rotation ticks, each row followed by its count of ticks:
The counts run from 0 to 225.
[ 1.86  2.96  1.03 -0.81  1.00 -0.15  2.24 -2.82  1.41 -5.16 -0.43]
113
[ 0.03 -1.60  2.61 -1.23 -4.96  0.14  0.55 -2.05 -3.40 -3.00 -2.05]
100
[-1.65  2.16  1.22 -0.76 -0.09  1.72 -4.72 -1.48  2.82 -4.75  0.74]
2
[ 0.42 -2.57 -0.16 -2.22 -5.02 -2.68  0.90 -0.96 -1.56 -3.72 -1.84]
98
[-2.44 -0.16  1.06 -3.02 -5.93 -0.97 -0.55  0.75  2.31 -2.02 -1.78]
46
[ 1.06  4.30  2.04 -2.81 -4.04  2.16 -0.21 -1.88 -0.67 -2.20 -2.80]
135
[ 2.67 -2.08  0.86 -3.98 -4.40 -0.93 -0.77  0.12 -1.43 -2.78 -4.41]
128
[ 0.10 -3.86  2.84 -0.34 -0.69 -2.03 -0.27 -1.89 -0.78 -5.34  0.72]
65
[ 1.22 -1.80 -2.03 -2.62 -2.87 -1.04  1.51 -0.97 -0.37 -3.13 -5.13]
126
[-0.54 -2.05 -0.24 -0.03 -2.84  0.02  2.18 -1.96 -2.30 -5.29 -3.42]
96
[ 0.61 -2.69 -0.32 -0.18 -2.58 -0.95 -2.63  0.03 -2.66 -5.73 -1.91]
94
[-2.83  1.80  0.37  0.57  0.55  2.42 -2.91 -1.94  2.60 -6.40 -0.23]
3
[-0.57 -3.91  1.75 -0.14 -0.42 -0.88  2.97 -2.82  0.01 -5.06 -1.72]
67
[-0.65  1.55  3.67 -2.85 -1.83  2.64  2.96 -0.68  1.77 -3.10 -2.22]
78
[-0.64  0.52  2.40  1.60 -0.42  0.32 -0.76 -2.35 -0.61 -6.82  1.24]
60
[ 1.34 -3.45 -1.74 -4.31  0.33 -2.42 -2.47 -2.20  1.21 -1.70 -2.96]
208
[ 2.46  2.30  0.88 -5.16 -2.69 -0.63  0.09 -1.31  2.16 -0.62 -2.13]
162
[-3.92 -0.13  4.22 -0.94 -3.46  1.14  0.84 -3.59  0.50 -1.67  0.14]
20
[ 3.06 -3.07 -0.03 -2.73 -0.33 -2.44 -1.65 -0.28 -0.64 -5.13 -2.54]
122
[ 1.77 -1.67 -0.16 -0.72  1.62 -0.56  1.30 -1.65  0.58 -6.78 -1.72]
119
[-1.67  1.85  3.68 -1.78  0.26  1.11  0.39 -3.34  2.63 -3.51  0.75]
26
[ 1.48 -2.46  1.24 -1.80  0.17 -0.02  2.03 -3.39 -2.22 -2.50 -2.69]
153
[-2.99 -2.79  0.76  0.44 -0.54  1.38 -3.91 -1.50 -0.65 -4.56  0.19]
8
[ 0.52  1.56  0.70 -2.15 -5.34 -2.31  3.69 -2.86 -0.72 -1.69 -2.12]
103
[ 1.53 -2.88  0.89 -1.50  0.11  1.22  0.60 -1.76 -1.23 -4.05 -4.18]
124
[-3.14 -2.22  1.35 -2.56 -4.14 -2.34 -0.01 -2.80  1.21 -1.12 -1.10]
17
[-2.09  2.68 -1.98 -3.63 -2.76  1.71 -0.42 -3.08  2.90  0.28 -2.40]
218
[ 0.49  3.33  3.46 -1.93 -0.80  1.78 -1.44  0.76  1.97 -5.32 -0.84]
83
[ 1.95 -2.21  0.98 -2.70  3.13 -0.40 -3.11 -3.46 -0.26 -2.98 -1.05]
204
[ 2.66 -2.54 -1.45 -1.94 -0.63 -3.74  0.23 -2.89 -1.38 -3.51 -0.73]
150
[ 2.23  2.18 -0.23 -4.78 -2.48 -1.76  1.60 -2.29  2.51  0.49 -2.73]
161
[-1.42 -2.01 -0.04 -0.86 -0.51 -0.34 -5.37 -1.91  0.52 -4.81  0.63]
7
[ 1.45  1.23  1.29 -0.46 -0.69 -0.61 -2.45  0.22  0.22 -6.73 -0.38]
88
[-0.05 -3.67  4.35 -3.06 -2.17 -0.14  0.78 -0.93 -0.28 -3.03 -2.18]
71
[ 3.00 -3.30  1.99 -2.57  0.64  0.09 -1.47  0.14 -1.16 -4.01 -2.88]
123
[ 0.02 -0.42  1.12 -4.40 -2.73  1.99 -3.46 -2.81  0.59  1.05 -2.97]
215
[-0.81  3.82 -0.33 -3.76 -3.32  0.30 -4.50 -2.69  1.27 -0.43 -0.91]
220
[-0.79 -0.42  3.77 -1.72  2.06  0.04 -1.04 -1.80  2.98 -5.42  1.29]
31
[ 0.30  3.62  0.81 -2.11  0.59  1.71  1.02 -5.52  0.80 -1.00  0.02]
194
[-1.86  2.03  0.05 -2.35 -1.15 -0.80 -3.35 -1.19  5.13 -3.50  0.85]
0
